In the rows, zero is written as 128.
Each named move below is a turn or a mirror, shown by a few rows before and after it. Which moves, in which order, take the first row of each later pair to the second? The first pair is answered.
move rutin:
[199 109 118 140 153 144 111 132 157 173 154 100 110 109 150 160 172 139
 124 163 133 160 158] |-> [205  93 119 101 142 124 128 130 154 170 154 131 114 110 140 138 176 138
 124 151 119 161 178]
[128 128 139 166 155 138  89 109 148 150 137  83 109 135 135 166 135 102
 133 156 150 136 140] |-> [145 103 125  94 124 106 126 111 153 145 150 138 107 149 112 105 139  95
 141 130 126 144 189]
[138 118 150 112 168 152 131 128 149 105 124 159 104 120 138 129 137 118
 144 123 176 151 178] |-> [134 126 156 129 174 163 129 134 141 106 115 133 100 118 136 147 148 130
 136 129 183 149 159]
[145 107 124  99 133 144 125 123 149 128 132 137 116 127 121 131 151 123
 130 137 130 142 148] |-> [143 117 128 118 146 148 118 122 150 137 125 116 119 123 127 147 153 125
 126 150 136 132 130]
move damo:
[146  92 125 100 146 166 108 123 122 139  97 152 130  93 138 138 107 117
  91 156 130 141 126] |-> [141 103 114 121 149 173 116 124 121 140  97 142 128  95 140 154 102 121
  89 155 134 135 115]
[179 133 123 153 155 156 140 117 172 114  93 115 125 104 133 151 133 138
 144 122 170 128 133] |-> [146 142 122 185 137 152 143 126 161 103  87 104 129 107 130 148 113 142
 142 117 169 122 103]
[166 165 114 156 134 164 120 106 140 124 127  98 116 104 160 160 131 161
 144 121 149 120 124] |-> [134 170 114 176 113 146 127 114 125 114 130  96 109 111 148 147 116 163
 146 106 137 106 107]
move lakol:
[167 118 126 130 107 153 125 122 144 145 125 133 117 118 125 120 139 159
 112 124 151 141 150] |-> [165 117 134 129 115 155 114 123 149 158 124 137 115 119 128 130 135 151
 103 114 154 150 156]
[152 126 106 119  89 100 149 133 145 120 119 108 145  96 168  99 125 131
 192 125 121 102 164] |-> [157 103 124  93  95 102 154 130 149 126 125 127 151 112 164 102 140 117
 179 133 118 121 168]
[157 143 112 142 119 119 129 117 128 110 125 133 120 131 143 110 139 138
 127 105 149 115 119] |-> [158 131 110 126 117 114 125 113 139 122 126 143 125 126 132 109 133 138
 131 104 147 124 129]
[176 133 141  97 107 137 129 113 134 122 123 157 116 112 139 115 150 145
 122 121 145 130 167] |-> [176 123 151  99 124 139 112 111 126 127 124 154 114 116 143 127 161 129
 108 137 160 145 167]
Then:
Between the rows of a pair lie 2 to 3 moves.
[118 132 142 160 150 147  98 138 128 129 128  81 140 128 138 156 140 110
 100 170 121 143  81] |-> [ 97 102 127 100 115  95 139 133 111 106 150 146 138 154  99  85 138  94
 121 126  87 144 124] : damo rutin
[ 98 118 125 126 115 110 145 128 114 123 148 158 137 133 114 105 108 131
 133 115 103 127 127] |-> [145 125 137 147 154 155 106 128 134 144 134 115 134 110 134 160 141 131
 114 145 144 140 117] : damo damo rutin
[103 109 139 144 145 154  71 157 134 167 114  95 120 144 141 190 146 112
  95 154 162 141  72] |-> [ 90  81 139  69 101  91 126 147 117 147 133 173 126 158  97  89 135  99
 115 100 114 150 124] : damo rutin
[166 153 128 127 166 157  92 146 129 139 117 103 125 125 140 178 144 132
 130 119 160 122 119] |-> [149 129 117  75 119 115 135 146 117 119 136 168 122 137 107 105 131 124
 148  81 119 118 157] : damo rutin
[197 162 119 140 163 162  91 120 171 153 120 104 117  81 158 170 134 158
 117 133 161 121 118] |-> [104 175 118 200 108 119 109 149 113 120 108  94 121 109 143 126  85 166
 123 102 124  97  76] : damo damo
[195 151 131 117 159 165 111  85 169 145 124 115 129  87 158 167 156 133
 141 131 158 126 159] |-> [ 78 177 124 189 103 112 136 117  98  97 122 103 139 129 141 114  94 151
 148 103 108  90 101] : damo damo damo
[ 98 139 102 133  58  79 169 120 108  81 159 155 120 129 103  59  82 147
 177  53 103 102 126] |-> [125 172 113 219 127 159  90 128 123 117 126  55 117 101 158 171 105 152
 143 126 156 100  58] : damo rutin
[ 84  94 169  87 105  93 100 128 109 122 134 165 141 168  88  88  99 122
 130 132 124 116 147] |-> [ 86 116 156 106  89  95 116 124 100 114 131 160 145 163  93  78  76 149
 142 112 119  96 137] : rutin lakol rutin
[120 184 158 217 153 158  62 145 129 149 102  79 112 172 146 182 138 128
 112 157 159 149  78] |-> [ 88 135 152 117  82  59 139 147 102 113 146 198 118 201  76  58 113 106
 140  81  91 157 153] : damo rutin
[ 73 104 134  89 132  79 135 131 108 128 164 157 136 163 101  91 123  87
 120 122 101 149 142] |-> [155 103 139  63 174 136 108 117 151 159 154 141 135 135 135 138 165  91
 117 151 140 165 162] : damo damo
[122 106 129  72 130 115 160 125 128 129 127 151 120 146  97 119 106 110
 132 123 110 110 139] |-> [111 141 125 149 133 144 150 132 120 135 110  93 118 137 118 164  85 135
 136 127 128  83  89] : rutin lakol
[ 64 100 142 169 154 139  77 128 103 127 127 105  90 160 126 125 134 128
  83 155 101 104 104] |-> [101  96 145 157 175 163  59 119 121 141 125 103  93 152 133 152 161 122
  75 174 112 114 115] : rutin damo rutin
[120 141 137 172 159 159  77 139 119 135 129  76 130 117 145 160 130 135
 120 170 153 122  90] |-> [128  87 139  70 152 112 103 136 123 133 153 153 124 143 115 109 152  89
 113 150 124 162 159] : rutin lakol
[203 126 110 112 180 173 120 136 175 166 122  89 112 120 156 184 135 108
 121 140 173 139 120] |-> [179 101  92  49 121 101 175 129 163 139 138 177 120 127 117  90 117 101
 150  84 120 138 170] : damo rutin
[ 68 176  86 122  90  88 179 149 104  95 168 162 119 112  87  83  99 134
 144  93  91 101 115] |-> [161 144  84  37 135 114 170 128 156 113 181 194 112 104  88  98 152 111
 142 113 119 136 170] : damo damo
[ 83  66 151 129 116 133 116 173  91 123 162 142 128 134 166  85 115  86
 113 165 106 166 106] |-> [125  58 143 101 141 149 108 161 115 134 165 148 122 115 177 103 139  81
 108 178 122 174 131] : damo damo
